In the rows, 128 means zero.
One turn moves every row onto another: examples first, then more rows asked
j_701: [137 154 154 117 132  98  92 126 133 134 111 130 132 100 123 108 115]
j_887: [128 117 180 128 132 101  92 128 125 137 100 145 132 126 147 101 128]
j_564: [137 114 158 161 139 103 106 127 100 132 125 147 115 114 128 119 152]
j_115: [115 139 127 126 147 104  94 122 100 115 113 141 116 117 131 103 159]
j_293: [119 129 175 135 116 104 102 110 130 141  92 117 116 118 154  94 133]
j_199: [114 153 147 115 159 101 123 159 109 123  97 120 126 136 141 110 134]
j_152: [118 137 133 135 151 119 104 135  90 138 109  82 132 129 119  97 142]
j_767: [122 148 156 114 156  95 122 154 115 126  94 119 125 135 152 107 130]
j_560: [ 91 127 146 136 124 114 103 140 124 168 136 124 132 134 119 131 124]
j_444: [115 131 125 143 143 121 105 129  98 145 116  78 128 128 119 100 143]
j_773: [140 130 145 140 135 120 122 116 138 128 147 121 137 107 144 134 133]
j_247: [134 149 157 114 133 104  87 110 120 138 100 122 137 102 136 107 122]
j_196: [147 105 151 163 131 101 108 120 126 151 124 126 128 100 141 112 139]
j_332: [ 96 144 126 145 127 121 102 136 137 160 125  95 131 137 125 121 130]
j_649: [119 116 139 162 154  88 104 139 118 120 146 100 128 127 137 123 134]
j_995: [100 122 151 155 125 116 132 153 135 132 116 107 131 139 115 124 120]
j_979: [ 91 129 156 140 139 115 105 133 126 172 120 111 129 137 109 134 127]
j_619: [ 90 136 135 136 125 115  96 136 117 171 132 114 132 136 123 125 128]
j_889: [108 152 132 124 143 110  97 122  99 121  96 142 123 131 131 117 150]
j_789: [124 114 175 144 155  98  93 121 123 162 124 112 107 111 126 118 116]
j_121: [128 114 156 154 133  89 106 143 129 124 150  93 132 117 137 123 136]
j_732: [138 110 160 167 142 106  99 130 102 135 102 146 124 108 138 119 136]
j_394: [123 131 170 127 128 102  87 118 138 131  90 114 118 131 157  98 136]
j_411: [107 136 129 145 153 105 105 125  95 131 113  78 130 127 135 108 152]
j_851: [ 99 126 144 143 128 116 128 142 139 116 113 110 147 139 122 118 114]
j_110: [101 141 138 140 160 128 103 139  90 141  99 103 124 141 125 101 136]
j_151: [127 113 182 136 156  90  96 131 108 155 127 125 122 102 132 119 126]
j_235: [141 147 140 138 126 107 119 123 143 132 144 114 140 118 128 135 131]
j_741: [124 151 147 117 151  98 107 130 106 119  97 118 132 130 166  96 130]
j_720: [ 87 120 138 137 134 120 123 109 119 146  93 115 110 130 134 100 136]
j_671: [127 133 142 137 136 126 125 120 140 136 151 124 135 114 136 140 135]
j_705: [125 124 143 144 146 121 122 145 140 141 153 127 133 120 121 137 142]
j_524: [127 118 176 138 125 102  84 120 139 133  93 122 121 132 156 101 141]
j_279: [ 97 133 126 143 134 125 125 111 120 135  99 101 106 141 134 112 145]
j_87: [140 111 152 173 139 110 106 129 112 135 111 141 129 103 138 122 137]
j_806: [107 151 162 119 148 106 118 153 112 111  96 126 140 131 142 111 132]

j_199 -> j_444
j_789 -> j_701
j_411 -> j_979
Now these:
j_619 -> j_671
j_110 -> j_332
j_121 -> j_151

One turn moves every row onto another: examples first, then more rows asked
j_990: [157  98 156 105 131 129  82 139 138 128  92 137]
j_175: [182 108 126 124 128 141  58 134 111 111 117 137]
j_46: [163 113 160 124 125 142  88 149 153 134 103 136]
j_655: [158 105 160 118 128 136  87 144 146 131  89 137]
j_758: [150 117 154 117 112 118  80 140 151 132 103 125]
j_952: [183 122 130 140 124 151  62 145 123 115 127 137]
j_150: [120 119 139 101 127 133  88 126 118 117 133 133]
j_133: [154 120 147 116 114 120  76 147 151 134 124 130]
j_260: [131 121 132 146 128 158  83 130  92  97 115 117]
j_678: [135 127 130 150 128 162  85 134  96  99 124 118]
j_271: [175 103 131 125 125 137  60 127 107 108  93 131]
j_498: [132 124 134 150 127 160  87 131  96  98 115 115]
j_533: [120 138 148 123 119 145  98 138 138 122 138 132]
j_217: [143 119 124 144 145 165  87 117 100 104 108 123]
j_88: [172 110 143 137 119 142  68 128 118 107  78 126]
j_72: [133 126 134 151 127 162  86 132  97  99 118 116]
j_949: [161  97 146 100 134 130  76 142 135 128 109 141]
j_395: [143 122 128 148 144 167  90 119 105 105 103 123]
j_379: [181 129 141 152 118 154  72 145 134 116 111 132]
j_898: [153 121 152 121 112 120  80 146 155 133 114 126]
j_243: [165 106 146 105 133 135  77 149 141 133 125 146]
j_728: [132 122 129 145 129 160  82 132  90  99 120 117]
j_163: [123 129 141 111 124 139  92 136 128 120 148 136]
j_976: [114 116 144 103 123 132  93 120 120 115 113 128]
j_59: [166 113 154 119 129 141  84 153 151 134 120 142]
j_686: [116 135 157 125 115 144 103 132 139 120 116 126]
j_240: [154 112 143 108 117 117  73 143 145 130 124 132]
j_478: [175 122 147 152 116 151  74 137 131 113  87 128]
j_634: [145 126 126 153 145 170  90 125 108 106 117 125]
j_843: [147 112 148 109 114 114  77 138 143 129 104 126]
j_917: [152 109 144 106 118 114  73 138 140 130 113 130]
j_275: [146 120 121 144 147 165  85 121 100 106 116 127]
j_116: [113 126 155 115 119 137 101 123 129 117 105 124]
j_874: [146 125 123 148 146 167  88 123 105 106 120 128]
j_78: [135 124 130 148 129 160  83 133  92  98 126 119]
j_620: [145 126 128 152 144 169  90 122 107 106 108 123]

j_498 -> j_72
j_133 -> j_240
Now these:
j_150 -> j_976
j_990 -> j_655
j_620 -> j_634
j_175 -> j_271

One turn moves every row onto another: examples first, then more rows asked
j_628: [127 107 137 122 144 135 137 114 137 137 153 136 154  99 120]
j_5: [116 107 143 118 151 138 129 113 133 136 157 135 151 107 124]
j_757: [140 116 144 134 136 117 159 125 169 118 138 162 107 136 123]
j_132: [126 108 136 129 143 131 134 110 135 138 154 136 150 101 116]
j_155: [111 109 138 138 137 141 133 140 135 136 114 114 104 156 118]
j_430: [ 98 114 124 102 164 112 131 123 158 113 124 125 126 109 138]
j_908: [139 108 144 125 121 117 146 168 150 134 126 140 121 110 113]
j_585: [110 108 166 103 148 136 126 168 143 130 137 135 121 135 131]
j_652: [ 93 113 128 109 168 109 120 118 151 112 130 125 118 118 134]
j_702: [137 119 147 119 140 125 165 134 175 116 136 160 117 133 132]
j_970: [120 107 141 118 148 138 136 114 137 136 154 135 155 102 124]
j_875: [ 99 113 125 121 163 102 116 110 146 115 128 125 111 117 126]
j_322: [120 103 158 143 138 113 116 146 129 135 140 140 100 137 104]
j_282: [136 105 148 143 122 108 133 153 138 135 131 143 107 121 101]
j_171: [118 116 159 117 156 132 145 127 165 115 146 157 109 154 136]
j_829: [125 119 155 111 150 134 157 136 173 115 141 158 117 142 139]
j_189: [121 115 157 131 154 123 141 119 159 118 148 159 100 156 127]
j_611: [107 113 116 128 153  97 124 110 150 116 125 128 113 108 121]
j_608: [124 113 127 139 125 137 149 147 143 135 105 114 111 140 116]
j_694: [106 111 140 128 142 149 135 148 139 134 114 111 111 155 126]
j_154: [133 116 151 140 143 115 148 118 162 118 143 162  99 145 119]
j_731: [105 104 168 122 150 127 112 155 131 133 143 137 107 145 119]
j_953: [118 106 143 124 152 135 126 106 130 139 159 136 148 111 119]
j_950: [125 108 156 106 132 132 143 176 151 131 127 139 128 117 128]
j_934: [112 113 114 120 150  99 134 117 158 115 121 128 119 101 124]
j_677: [120 111 132 145 130 135 139 140 137 137 109 114 103 149 112]
j_130: [120 113 130 128 128 145 152 154 148 133 106 113 117 139 124]
j_905: [107 115 116 108 154 107 136 126 161 112 121 125 126 102 133]
j_713: [112 114 136 121 137 150 146 154 145 131 111 111 117 147 130]
j_34: [122 106 141 130 146 131 129 106 130 139 156 136 146 107 116]

j_829 -> j_171
j_950 -> j_585
j_694 -> j_155
Now these:
j_905 -> j_430
j_5 -> j_953

